One vector is turned by the same rotation once a step. Each row is the vector after some number of steps, and that number follows the row.
The counts run from 0 to 809.
[137 116 100 100  89 139  58 116 160 138 134 131 109 103 117  84 180  88
 115 104 144 106 159 169 141 109 126  91 129 151 131 130 113 119  81  89
 122 142 110  83 128 119 126 159 149 102 164] => 762
[114  90  78 169 143 116 109 148 110 128 109 164 130 142 127  73 149 112
 131 148 100 100 117 172 136 133  93 105 155  77 157 118  89 180 138 123
 112  95 136 119 124 126 134 150 131 125 150] => 120
[170  73  91 135 120 126  84 134 143 132 134 139 139 110 134  89 148 151
 126 124 154 106 169 161 144 138 116 102 133  97 118 107  77 134  89  73
 143 154 118 133 167 136 146 176  95 111 150] => 275
[138  97 106 120  91 116  62 123 129  99 130 183 151  98 126  82 151 144
  81 159 120 112 111 133 147 102 125  96 150  91 162 130 123 126 135  64
 117 118 146  93 157  79 146 148 145 103 146] => 143
[141  76  94 103 130 134  81 107 120 132  85 138 111 137 110  86 143 145
 174 138 122 123 147 175  83 115 119 105 167 145 146  94 100 127  92 127
 142 139 106 121 148 115  80 153 125 125 181] => 184
[142  91 105 146 130 105 115 124 115 129 105 182 134  99 116 112 140 139
 147 117 159 100 104 185 157 181  87 129 155 102 152 113  88 154 165  95
 129 106 121 137 176  87 129 138 102 139 148] => 634
[114  90  60 131 118 127  85  97 143 133 126 134 143 112 137  76 129 137
 133  89 119 127 148 205 126 138 133 110 157 144 126 102 117 139  83 144
 140 111 132 136 128 124 112 152 156 125 197] => 683
[129 118  96 151 110 137  90 146 125  89 115 130 110 106 137  80 161 102
 112 129 117 120  77 176 116 155  47 146 171 100 143 123 103 126 141  85
 150 108 120 157 141 110 127 159 155 134 120] => 473
[108 106 118  94  75 157  69 139 119 104 126 154 125 111 154  75 100 134
 121 136 142 140 108 169  90 129  99 109 161 101  86  81 149 160 138 160
 118 149 122 131 108 123 117 138 171 111 174] => 506
[129 103  85 140 100 123  74 114 156  96 131 116 137  87 159  59 143 101
 120 107  96 118 107 158 122 112 116 121 148 119 119  89 134  98  80  99
 159 127  78 132 147 152 114 160 161 142 153] => 59
[119 149  89 136 117 102  97 134 103 140 118 180 106 101 113 100 139 140
 114 122 153  83 108 161 114 203  84 113 183 130 111 105  89 140 146 178
 127 141 120 140 162 119 130 134 117 122 158] => 702
[157 155 150 120 100 128 123 141 124 122 113 166 121  90 137  74 144 121
  64 101 183 120 114 154 125 156 113 125 169 101 127  99  88 119 158  80
 121 158 115 140 156 147 119 182 146 105 128] => 31
[122 125 117  82 108 163  77 129 164 116 149 165 133 113 113  51 145 120
 109 125 105 141 107 157  99 147 104  85 164 129 162 103 144 155  97 119
 101 164 149 109 116 151 102 162 159 119 182] => 254
[121 123  94 153 110 113 107 113 110 142 123 146 112 122 169  53 157 116
 115 131 163  78 137 178 132 130 107 128 155 110 104 105  99 126 173 130
 151 116  98 137 125 113 109 140 126 101 168] => 373
[135 129 137  92  70 113  67 112 127 108 123 138 122 105 124 106 177 129
  86 159 129 112 115 154  99 104 109  72 176 125 150 121 144 118 135  95
 115 156  91  95 133 106 104 152 141 124 168] => 247
[168  98  91 124 142 164 114 150 117 127 117 151 132 128 137  59 125 142
 113 135 179 134 125 214 131 138 127 119 160  88 131 109  94 178 160  90
 119 112 141 141 148 136 121 170 137 118 159] => 540
[153 122 128 102 118 118  83 105 121 135 147 125 109 125 129 100 188 118
 100 151 162  87 148 180 133 136  82  78 171 136 127 117  95 111 148 129
 134 130 109 114 141  96 108 154 104 126 168] => 521
[133  97  88 107  97 130  87 143 130 189 126 195 126 117 134  58 127 104
 160 117 117 100 163 129 128 145 115 113 120 100 107 101  63 130 142 133
 124 129 114 128 134 131 115 133 150  89 157] => 366
[132 103 112 133 132 106 120 130  91 134  89 174 139 128 147  95 148 159
  94 153 140  93 123 165 132 128 107 112 190 101 121  76 123 159 182 138
 116 169 117 123 153 129 106 158 119 134 172] => 110
[128  88  99 126  89 120  85 113 122 107  86 127 131  96 152 110 129 149
  88  95 152 108 137 184 147 107 142  76 137  95 123 101 112 124 155  87
 104 128  73 106 169  97 146 144 145 120 137] => 407
[135  84 119 107 144 143  69 116 124  86  73 170 159 115 122 111 139 149
 118 150 151 159 104 183 130 120 124 106 150 111 153  96 151 175 131 112
  96 129 132  99 136 110 114 164 163 146 181] => 494
[ 92 122 117 110 113 137  93 111 128 103  91 128 111 103 139  89 143 109
 115 133 120 113  70 194 107 153  72 111 191 131 138  91 127 124 165 150
 120 106  87 130 136 111  89 130 183 144 141] => 747
[109 110  80 145 127 129  87 150  98  96 105 153 126 113 127  85 141 120
 124 125 157 124 134 183  89 159  85 152 176 132 138 101 120 163  92 118
 148 154 170 138 122 113 134 176 136 101 175] => 449
[160  95  73 132 101 141  87 160 141 168 131 182 125 114 150  56 118 128
 137 122 132 105 160 154 140 133 137 113 129  81  82 104  95 156 135  94
 132 141 107 123 157 151 121 150 136 103 160] => 367
[148  96  76 130 118 114  59 137 143 104 128 162 156 115 114  83 141 148
 109 139  82 103 136 134 131 128 123  71 155 115 126  97 122 134  82 102
 110 163 124 111 167 129 144 155 124 130 162] => 424
[138 132  84 134 122 113  69 125 107 143 127 167 110 124 109 101 150 144
  97 143 136  82 129 174 134 156 110  66 171 118 111 123  89 131 159 184
 102 114 112 119 155  96 120 112 124 135 162] => 429
[154  88  84 124  98 124  54 135 128 110 118 156 142 125 124  71 157 108
 145 155 109 119  98 152 120 105 106 111 126  88 162 127  86 115 135  73
 139  67 121 147 135 113 104 157 153 130 133] => 51
[109 132 111 114  61 127  80 127 127 121 133 167 112  92 121 107 151 117
 125 109 152 115  99 167 113 178  90 102 184 151 128 135 165 161 110 107
 147 150 126 119 142 101 133 129 138  99 191] => 770
[124  91  99 116 107 129 105 124 149 119  88 179 155  71 137  63  92 134
 146  92 130 139 116 147 144 149 140 108 149  94 133  76 117 139 120  86
 134 149  91 118 167 167 110 145 177 107 124] => 48
[127  96  86 116 135 128  61 151 106  95 109 176 125 125  86 123 153 114
 121 145 143 117 116 161 105 171  80 128 168 128 137 134 102 157  87 142
 119 116 169 133 129  79 132 156 128 127 188] => 176
[130 118 121 103 119 147  72 131 130 117 131 167 136 112 138  89 139 124
  87 125 143 116 101 188 114 148  90 119 149 112  76  86  98 118 137 172
 100 119 134 179 131 129 103 155 173 150 173] => 335
[119 111  98 149 100 153  65 143 124 103 151 153 125 126 117  61 157 118
 110 144 115 104 115 143 115 146  44 135 127  96 148 113  78 122 133  78
 130 146 158 154 128 121 127 178 154  93 132] => 199
[167 100 118  72  94 114  68 125 108 122 114 162 135 141 136  91 149 138
 123 168 145 115 135 152  90 104 129  95 169 114 130 118  94 135 139 134
 117 132 128 121 134  94  98 154 115 120 193] => 6
[119  82 118 114 111 136  82 123 116 114 100 171 127 127 121  75 155 106
 137 158 140 126 110 163 112 119  97 109 142  97 171 116  99 153 162 131
 120  77 128 106 109  84  97 136 168  97 160] => 223
[137 119 131 119 125 121 112  68 159 112 122 139 164 101 136  57 155 143
 117 117 143 112 133 159 159 124 115 113 164 119 169  76  98 106 131  72
 156 137 120 105 166 140 113 183 138 117 150] => 557
[116  95 116  98 105 114  78 136 135 104 115 198 161  83 121  95 124 143
 112 143 130 123 112 121 162 121 110 121 134  88 148 102 108 135 136  90
 103 138 146 110 157 103 170 149 155  90 136] => 142
[145 108  82 147 115 133  65 128 136  90 108 145 126 114 128  89 175 124
 101 172 105 109  86 178 132 113 100  87 168  99 152 116 150 133 148  81
 126 104 117 107 161 122 110 161 163 155 139] => 745
[149 142 121  84  81 164  66 153 149 112 165 171 123 100 123  66 151  99
 121 139 125 129  96 156  91 164  84  99 160 122 138 140 128 157 112 116
 108 139 138 128 125 133 110 151 163 113 167] => 255
[119 114  85 111 119 137  66 133 140 129 122 175 131 105 115  85 145  86
 146 103 118 132 114 190 109 167 107 119 160 136 121 118 120 159  93 155
 126 122 130 150 123 126  98 148 161 141 188] => 83
[157  77 114  85  92 107  77 134 135  95 134 151 139 106 112 115 148 122
 157 128 115 119 117 164  90 153  89 123 164 110 146 117 107 149  75  90
 124 136 131 152 149 113 142 150  89 146 180] => 4
[135 137 109 161  83 132 110 161 114 119 138 157 126 103 122  78 163 100
  89  99 159 123 111 191 105 171  80 136 149 130 133 138 123 152 115  77
 141 156 137 142 113 137 122 179 141 111 159] => 621
[133  90 101 135 118 100  73 142 112 102 107 122 131 130 155  76 159  88
  96 172 106  90 115 181 119  94 108 117 169  99 109 102 104 127 123 122
 131  93  81 131 121 113 127 155 150 131 157] => 653
[122  98 126 117 121 122  86 114 153 126 125 172 162 109 118  67 146 133
 126 138 110 139 147 157 112 125 132  78 158 115 146  82 127 160  86 142
  94 161 120  82 120 161  99 173 138 125 170] => 253
